One vector is turned by the same rotation once a tick. Each row is the vector after some number of ticks, and that number follows the row.
The counts run from 0 to 535.
[-26   6  33   4 -13   1  -3  11  -7   9  -5  22   4 -12   6   4   6   3
   2  13 -14  -4 -26 -16 -10  26 -14  -6   5   0  18 -10   5  11   4  -3
   5  -7 -19   9  -7  -5  15 -27 -12  -4  -3   0  -2  -1  -6   2   6 -15
  -4 -17 -17 -17  15  12 -26   5  -6  12 -18] : 312
[  5 -19 -29 -15  24 -10   1 -11  -7 -14 -14  -7   0   8  -9 -10   0 -26
 -12  -8   8  -5  12  -1   2 -18   1  -3 -24  24   9  -1   3 -12 -16  15
   0  -1  12   8   1 -12   1  11   6  22   3  -9   0  -4   8  21 -14  15
   6  -3 -14 -12 -12   3  -3 -35  -6  19  23] : 265
[-15   6   2  -4 -15  13   5  -4 -12   7  17 -15  -4 -11  12  11  -2 -15
  -9  11   0   2  -1  -5  -7  -8 -27 -14  20  -6 -35  -9 -14   0  17   1
  14  -2  -8 -27 -17  13  -1  -1   6   6  -5  -3   2  -1 -26  -2  12  -3
  13  -9  -5  10   8   6  26   8   2 -25 -23] : 38
[  0  -2   6 -26  -7  -1  17  19 -11   5  11  17 -10  -5  16 -14  -1   4
   6  20  25  -5  -5 -13   3  21   5 -13  -5  24 -14 -12  10  21  13 -12
   6  15   2   5   4  -4  -3 -24  17  -2  15   3   8  10   2  -1  -3   9
  -3 -10 -14  -1  13  11 -24  -7  -3  -6 -15] : 393
[-11   9  -8  -1  -3  10   1  20 -11  -2  -8  11 -19   5  22 -22   3  31
   3  -5 -15  -6  -7 -10   1  17  -3   7  -2   2  13   3 -14  27 -16   2
 -11  36 -11   5  -5  -7   0   4   5   2 -13  -4  -4  -1  31   9  -9 -10
  20  -8  12 -17 -11  13   5 -24 -13  -8   4] : 142
[-28  15  -2   9  14  13  18   7 -31   2  11 -10   0  -4  20  -5  15  22
 -27   7  -7  -7 -11  -6 -18   5 -11 -22  16  -8   3  -2   6  -3  -5  -2
  -3  11 -29  -2 -22  -2  -4   5  -1   5 -13 -20   3 -14   7   7  -4 -10
  -5 -14 -10  -1 -23  11  -2  -7 -19 -15  -9] : 130
[ -7   6   5  -9   1 -13  -5  -1  -6  -5  23  -5  -9  -9   3 -10  -1 -19
   2  15  31   8  -5  -9   4  -3 -29   0  -4  16 -31 -13  -8  -9   0  -6
  16  -7   9   1   7  -1  -7 -11  11  -4  -2  -9 -18  13 -11  -3  11 -24
  14   1   9 -20   1   5  15   1  15  -3 -28] : 27
[  6 -14 -10   2  -6  15 -10  15   9  -5 -10  -3 -14  14  26  -1   4  -9
  14   4 -10  -1  -5  -7  -5  12   9  29 -22  12  -9  -7  -9  27  -8  -1
  -9  23   1  18   3   6  -2 -11 -18  24  -6   0  17   8  13  13  -6   6
  17 -12 -12  -1  16  11   5 -14   3  12   8] : 455
[-21  12   1   6   8  12  -7  -3 -18   7  -9  16   1 -15   9  29   8  14
  -9 -12 -19  -4   0  -5   6  -2 -44   0  18 -13   2   9 -16  -3 -14   8
   3 -17 -10  -2 -22  -4   8  13  18  -6  -6 -12  -8   4   1   7  -2   1
  14   0  -9  18  -3  -2  -3 -14  -1  -9 -15] : 424
[-29 -10  -6 -23  -7  -3  -6  17 -18   0 -17  13   9 -26   5  -8 -13  -4
  -3   8   2  -1  -8 -15 -15 -10 -22 -24   5  -4 -14  -1  -9   7   7  17
  20  -5 -13 -20  -3 -12  13   1  16  17 -14  -7   1   5   1   9  -5 -11
  11 -19 -24 -12 -14  20   8 -14 -12   9  -9] : 332
[ -7  -4  -3   8 -11  -6 -10  -4 -15  12   7   5  -1   3  17   8   2  14
   8  17 -10   0   2   1   5  11  -8  27  -7 -10  22  18  12  16  24  10
 -16  -8 -13  26   4  -3 -17 -13 -16  -5 -12   0  15  -7  -1 -13  28   3
  15  -2  11  12 -16  -7  -6  17  16 -12 -31] : 291
[-13 -18 -33 -24   9 -19 -11  -5 -23  13  16  -7   4  19   6  15  -7 -13
  -2  -3  -4  -1  16   7  26  -3 -13  -6  -6  -7  -8  17   9 -11  15   2
  -5   4 -11  -1  19  -5 -23  11  -3   0 -12   2  17 -15 -11  -6   9  14
 -10   2   2   7 -21 -11   9   3   2 -12 -15] : 279
[  6   4  -7  17   0 -17   5  -2  14   3  10  -5 -14   3  12  -5  -8 -29
   4  -4 -16  17  25  -3 -18 -20   3  14  -8   8  -5   1   0 -23   3  -3
  11 -18  16   7  -4  -2  -4 -15  -7  -1  14  -7  -5   0 -25 -19  -2   9
 -10   2 -16  -7  26   9  -7  20  31  12  -3] : 178
[-10  -1  -3 -18  -5 -19   2 -26 -16   5   2   0   5 -14  -7  -3 -17  -8
   1   3  16  -5  13  -1   4 -11 -17 -24  12  -4   1  -5  -6 -18  14   9
   5 -23   5 -18  15 -11 -10   9  16  -8  -3  -9  -5   6 -14 -20  12   2
  -9  -3  11 -24 -10   3   6   3   1  -5 -34] : 410
[-11 -28  15 -12 -12  11 -18   5 -27   3 -15   8   4 -15  10   7  -7 -14
  13   3  14 -15  10 -18   7   2  16  30 -27   6  17  -6   0  19  17  -5
  17   2  11   1  18  -1   8   4  -8   9  15  11  15  10  -4  13  -8  -5
   8   2   0  13  13  -1 -11   9  14   5   4] : 92
[ -2  -9   8   7  -1  -1 -14  -3  -2  -8 -12 -39  -2  21   6   1 -14  14
  -1 -19   7 -22 -15 -11  -9  -1  17  14  -8 -12  -1  -4 -11  16 -10  -1
 -10  10  -6   4   9   2   2  11  -6   7 -19   4   6   4  19  12  -5 -27
   6   2  20 -26 -33   6  26   2 -24  11   0] : 145
[-13  17   6  12   4 -16  13  15 -17  10  17   0 -19  -5  21   4 -15   6
   0 -18 -12  21  13  -2   1 -15 -10   8  11 -10  17  14  12 -14  -7  -2
  15 -12   6   7 -19  -2 -16  -1  18 -18  10 -15  -8  -5 -20 -25   3  -5
 -10  -9   8   6  -9   6 -19  20   1 -17 -15] : 492
[  6   4  10  -1   0 -36  -1  21 -10  -3   2  20   3  -3  17  -5  -3  11
   9  21  11  18 -11 -12   5  16  -1   8  -6   8  15   8  16 -13   4   0
   8 -13  -7  17  19 -18  -3 -13   4 -23   8  -8 -20   5   5   1   2 -13
 -11   5  -1 -11  -5   0 -30  -9   8   6 -23] : 8
[ -1  -5 -36 -14  14 -26   7   8 -12  -8  20 -14 -23  13   5 -23 -20 -18
  -4 -20  -2  16  25   5   2 -19  10  -6 -14  14 -17   6   2 -18  -4   3
   8  15  10  -4   0  -6  -8   7   8   2  -3   2   2 -13  -9  -6  -6  10
 -10  -2   1  -7 -20   0  14  -8  -6 -10  12] : 268
[-11  20   8  21  -9  -8  -4 -17 -21   9   5 -16  -8  -4   4   9 -16  -1
  -7 -27  -7   6   8  -2 -10 -24 -21  -6  23 -27  -5   1 -11 -11   4   0
  17  -5   0 -11 -10   7   2  17   9 -17   2  -4   0  -1 -11 -21   8  -2
   6  -4   9   9 -18  -4  16  13 -18 -21 -23] : 420
[ -5  -6 -10 -10   3  -6  -2   5 -28  -1   1   8  -6  10  18 -11   0  19
   6  19  24   3 -16 -10  11  11 -17  -8  -5  14 -12  -2  12   7   3   3
 -10   1 -11  16  10  -1 -21  10  -1  -6  -3 -17  -2  13  17   0   2   5
  24  -3   8   7 -22 -10  -1 -13  -6 -34 -35] : 211
[ -9  -5  10  14   0  22  10   1 -10   6  -5  -4  -8 -12  18  13   6 -19
  -7 -18 -10  -2  18  -6  -5 -19  11  11  -5   8   8  -6   4  -3  -9 -10
  10   8  19   7 -34   8  11  -4   3  11  17 -13  10   1 -13   3 -13  22
  -2 -14 -27  16  20  -2 -31   4   7   7  17] : 183
[ 15  24  27   8 -13  -1  -4 -17  12   3   4   5 -22  -1 -17   9  -7   3
   8 -10  -4  -9 -21 -15   3  24  10  17  -2  10  26 -11   1   5   3   2
  -5   5  -1  14  -9   1   9  -7   6 -26   2   8   0  -4  -2  -1  17   0
  -3  -4  10 -13  17 -13 -21  -5 -33  10  -2] : 306
[ 18  11   9   8  -5 -18  -5  15   3   5  22  -4 -21  27   5 -13 -11   0
  11  -5 -12  10 -16   0 -15  15  15  11 -29  12  -4   0  19  -6  22 -13
   1  11 -16  20  -3   6  -4 -26 -15  -7   5   3  12 -18  -8  -6  -2  -8
 -14  -9 -10  -9  10  -4 -23   8 -14  11  13] : 380
[ -2   7  14  12   9   6  -3  -7 -22  -7  10   1 -12  -4   1  -8  16  18
 -18  -4  17  12 -15 -17 -13   8 -13  19 -15  20   6  -3   5  -1 -19  -3
   1   0   9  21 -25   6   8   9   2  -7  11 -18 -18   5  14  13  -9 -20
  30   1   2   0 -10  -3 -17 -18 -16 -17   6] : 506
[-17   5  12   2   3  15   5 -47  -5   1   7  -9   4 -21 -11  19  13 -20
 -24   0   4 -23   6  -2   2   1 -14 -11   6  10  13  -9   1 -26   0  -2
  -6 -13  13   1 -18  -9   1   6  10   2  -6 -14  -2  -6 -11   3  17  16
  -4 -10   3 -11   4  -9 -19  -5  -1   8   2] : 114
[ 18   4 -25  17   8   5  -6 -33  -7  -6 -10 -16  14  20   2  14  17  -4
  -9 -21 -16  -8  22  -1   4  -8  -3  20  -2   9   3   8 -15 -14 -11  10
 -10  -3   6   5   0  -1   7  29   0   2   5  -7   6  10  21  15 -14  17
   7  18   9  13  -1 -13   3 -20  19  -5   0] : 356
[-27 -16  25 -13  -3   0  -2  28 -34   5   7   4   1 -23   9  -7  -4  -4
   1  19  29   1  -8 -19   0   7  -6  12  -8  -1  -1  -8   9  13   6  -9
  26  -2  -2  -1  -7  -2   2 -10   3  -8   8  -2  -4   7 -14   9   0 -26
   2   1  -7  -1  -8  16 -11   8  -9  -6 -16] : 19
[ -3  -5   3   3   0 -14   4 -21 -17  14   3 -15   2   4  11  15 -14 -20
  -3 -15   3 -26  25   7  -4 -19  20  -6   4 -12   3   0   4 -14  17  -6
   0 -19  15   4  -1  -3 -13  -1  11   2  23  -4  16  -2 -17 -20   5  10
 -27   0  -2  -4   3   5 -17  26   9   6 -13] : 480
[ 14  -7 -13 -14  -1 -10 -14   4  -3   1   6  -4 -19  16  -2 -19 -12  -5
  14 -25  11  -4  14  -9   7   6  22  24 -23  22  -2   0  -3  10   2  -8
  14  23  15  14  15  -2   6   6  13   0  26   9   0   7  14   1 -14 -16
  -1   9   9  -5  16   2 -11  -6  -1   9  17] : 84
[ -2 -14  -7  -5 -10   4 -14  -6   5   3  -2 -15 -12  16  -8  -5 -15 -19
   9 -10 -15 -20  -5  -4  -4  10  24   8 -22  12   1 -12  -4  13  16  -9
   3  27 -13  -5  15  -2  11 -10 -13  17  -9  20  26 -20   5   8   0  -5
  -7  -1  -2 -14   8   2  15  -2 -17  21  29] : 458
[ 22   4 -10  -3  -6 -18 -15  -2   7   1  16 -19 -17  18   5 -11  -4  -3
  16  -6   0 -11  18  -1 -11   2  14  26  -4  -2 -24   2 -18  11  20   3
   5  11   2  -4  13  -1  -5   0  11  -2  12  16   2  11  12 -11  -1 -28
  -5  22  20 -14   9  16  22   1  17   9 -17] : 157
[-13  12  -4  -1   4   0   0 -41 -11   4  12  -3   1  -4 -21  11   4 -23
 -23 -17   0 -13   5  -4   1  -3 -17 -19  11  14   2 -11   3 -35   0  -2
  -3 -13   7  -5 -14  -4   4   1  13  -1  -4 -17  -8 -13 -13  -8  10  13
 -10  -5   0 -11  21 -10 -12   0  -3   0   5] : 115
[  4   0  21  -1 -14  26 -12 -14 -29  10  -9  -9  15  -9   6  11   6  18
  -4  10  12 -31 -12 -16  -2  16  -1  11  12  -5   8 -11 -11  25  15   3
  -1   6 -13  -3  -1   7   8  11   4  -5   4   4  19   5  25   7   4 -12
  16  10  17   9  -5   4   3  -7  -4 -16 -21] : 223
[-32 -19 -35 -11  14  -2  -4  19  -9  -1  -6   8 -10   6  21  -8  -4  -9
 -10  -3  -7  12  18   4   3 -10 -17  11 -15   9  10  21   0   6 -12  11
  -3  14   8  13   1 -12 -19   6  -4  25 -19 -11   0  -7   0  -2   0  17
  13 -17 -18   2 -17  14   5 -11  14   1   2] : 272
[ 14  18  18  12  -8   1   1  -6 -15   8   9   7 -12  -4  17   8  16  19
   3  23   7  -1 -13  -9 -10  22  -1  16   9   9   6  -9  13  10  24  -1
  -5  -3  -9  28 -16   5  -7 -16  -6 -22  16  -2   7  -2   3  -3   8   2
   2  11   0  14   5  -7 -33   0   7 -18 -30] : 302
[  0  -1   2  12   1   1   2  30 -12 -11 -12  -7   7   5  28  -6  -1  17
   3  -3 -29   2   4 -13  -6  -3  28  24 -12  -4  22   6  12  21  -6   3
   3  19 -18   3 -10 -10   6  -2  -7  -3   2  12  16  -7  22  16 -15  -1
  -6  -5  -7   1 -17  11  -8 -15 -12   6  12] : 71
